In the rows, 128 means zero.
One turn sends every row of this set to another row. A few are shown first. Where does it send the rows asked after them?
rep: [104 116 130 135  99 144 108 122 152 140 125 130 117]
Keru: [136 130 123 136 101 135 113 117 110 171 136 147 111]
Tadin: [116 102 105 133 169 134 125 109 154 124 116 143 108]
Tefep: [153 119 128 126 183 152 118 107 126 100 131 141 120]
Munar: [101 110 140 139 116 134 107 121 150 138 124 124 112]
Dufal: [133 126 127 154 128 126 110  98  97 121 122 140 119]
kaba: [168 138 123 115 130 140 125 114  84 126 142 147 135]
Zet: [143 103 135 109  99 132 120 127 112 133 159 129 151]
futi: [139 129 166 122 130 156 101 124 129 105 142 117 133]
gabi: [127 118 137 158 147 118 104 102 113 119 129 137 124]
Vem: [159 137 135 102 114 178 113 133 132 157 150 140 112]
kipu: [167 123 117 120 141 136 126 129  86 120 159 134 139]
fud: [134  88 110  99 120 158 131 129 155 165 146 139 110]
buk: [145 127 132 138 141 176 103 109 135 150 128 141  83]
Nila: [159 111  95 115 161 164 131 130 125 157 148 144  94]
bola: [103 112 142 140 123 137 101 125 160 136 132 127 120]
bop: [143  88  95 109 135 120 146 110 107 130 139 146 138]
vek: [137 120 142 146 159 162  97 111 145 146 133 138  91]
ninu: [121 116 114 112 126 132 130 119 131  88 124 131 151]
Pes: [142 119 124 144 112 135 109 131 102 166 157 132 112]
Tonu: [119 106  89 127 152 142 135 105 142 128 107 147 102]
dola: [132 116 121 119 104 124 121 144 111 130 159 124 149]
Kiv: [125 103  99 114 122 152 127 144 151 168 148 135 104]
Kimis: [158 123  94 109 153 160 134 113 121 159 129 157  95]
Gil: [134 131 128 105  93 135 123 135 119 130 144 134 152]
bini: [123 111 134 101 149 170 119 131 171 118 129 124 113]
Kofug: [133 115  89 113 129 117 146 114 108 132 123 152 135]
poge: [141 123 149 139 154 167 101 111 137 143 129 133  85]
nuko: [120 110 129 121 148 125 121 121 141  89 129 130 151]
Puze: [150 107  89  89 154 153 146 142 133 123 150 136 132]
memig: [156 123 100  79 143 160 144 130 131 117 136 146 137]
zifi: [162 127 118 117 169 164 125 104 114  97 127 143 118]
ponor: [116 100 108 132 165 138 130 105 145 131 109 140  97]
masuf: [158 107 139 108 115 173 112 128 132 164 161 136 110]
pemom: [162  93 103  83 151 157 146 123 128 124 147 143 132]
ker: [141 130 165 133 138 153  92 123 133 110 148 125 133]
Ladok: [152 123 132 111 117 170 109 148 133 158 168 126 115]
bom: [147 137 157 123 115 165  99 121 123 110 144 125 132]
laka: [155 120 134 115 179 159 123 110 122  96 127 134 115]
molot: [168 106 126 117 132 133 128 109  85 128 154 141 139]
lato: [114 107 125 116 143 125 128 120 138  91 122 125 143]
mefu: [124 115  98  99 113 155 134 134 156 162 131 145 112]
kob: [131 113 132 108 159 169 113 130 174 116 134 130 117]
Laver: [158  90 100 106 152 159 138 111 127 160 141 151  98]
funir: [132 117 119  97 140 182 122 131 168 116 129 132 116]
furir: [140 104  83 121 147 119 144 124 103 131 140 143 128]
Vebit: [140 102 133 132 100 135 111 115 111 170 153 137 116]
gon: [133 119 139 152 148 123 111  99 102 118 122 133 114]

futi goes to laka
Gil goes to memig
Where do these go?
vek goes to gabi
dola goes to Puze
molot goes to Laver
Tonu goes to rep

One turn sends every row of this set to another row. A few are shown first. Where does it send the rows asked after them?
V: [119 164 130 116 157  77 148 123 158 113 127 100 142  97 120  85 157]
N: [139 135 128 118 153  88  78 109 134 135  96 111 128 115  86  93 154]
J: [127 170 140 120 141  79  95 124 169 111 129 114 128 108  87  97 149]
X: [127 161 103 150 145  82 116 158 126  91 103 119 130 136 102 119 130]
Y: [101 174 143 154 114  97 129 165 152 146 124 122 140 130 113 118 175]
H: [130 127 164 149 141  97 113 159 123 149 119 139 130 114 118 134 179]
M: [147 147 125 160 156 110 128 118 134 134 115 143 152 113 136 150 166]
D: [104 158 107 146 160  99 141 127 160 138  95 152 163 109 107 146 131]
P: [102 159 152 136 144 110 161 152 148 153  77 122 169 111 119 114 145]
S: [147 167 156 119 150  97 145 140 140 174  89 108 156 139 101 104 168]
W: [ 96 121 159 116 177 104 145 137 123 117 107 108 131 126  98  98 177]
R: [132 128 123 117 169  83 129 108 126 135  92  98 142 100 117  82 163]
B: [133 132 132 151 167 106 127 136 141 129  58 117 154 123 115 150 138]
A: [124 158 173 125 165 123 139 119 142 102 140 110 144 124 112 110 173]
K: [112 167 132 133 160 128 105  98 147 110 131 123 157 138  85 118 151]
G: [133 145 125 170 138  98  96 148 143 118 104 117 124 139 106 156 168]
E: [143 157 144 119 158  97 134 150 141 120  54 132 118 133  89 112 138]
Q: [ 84 129 117 123 172 111 111 114 130 123  99 120 141 139  73 105 152]
F: [ 84 138 150 131 147  83 127 170 151 154 101 147 139 111  89 131 147]
U: [128 173 115 150 135  86 127 147 124 142 139  95 167 143 116 110 160]

P goes to B
S goes to E
M goes to H
Where do these go?
R goes to N
K goes to A

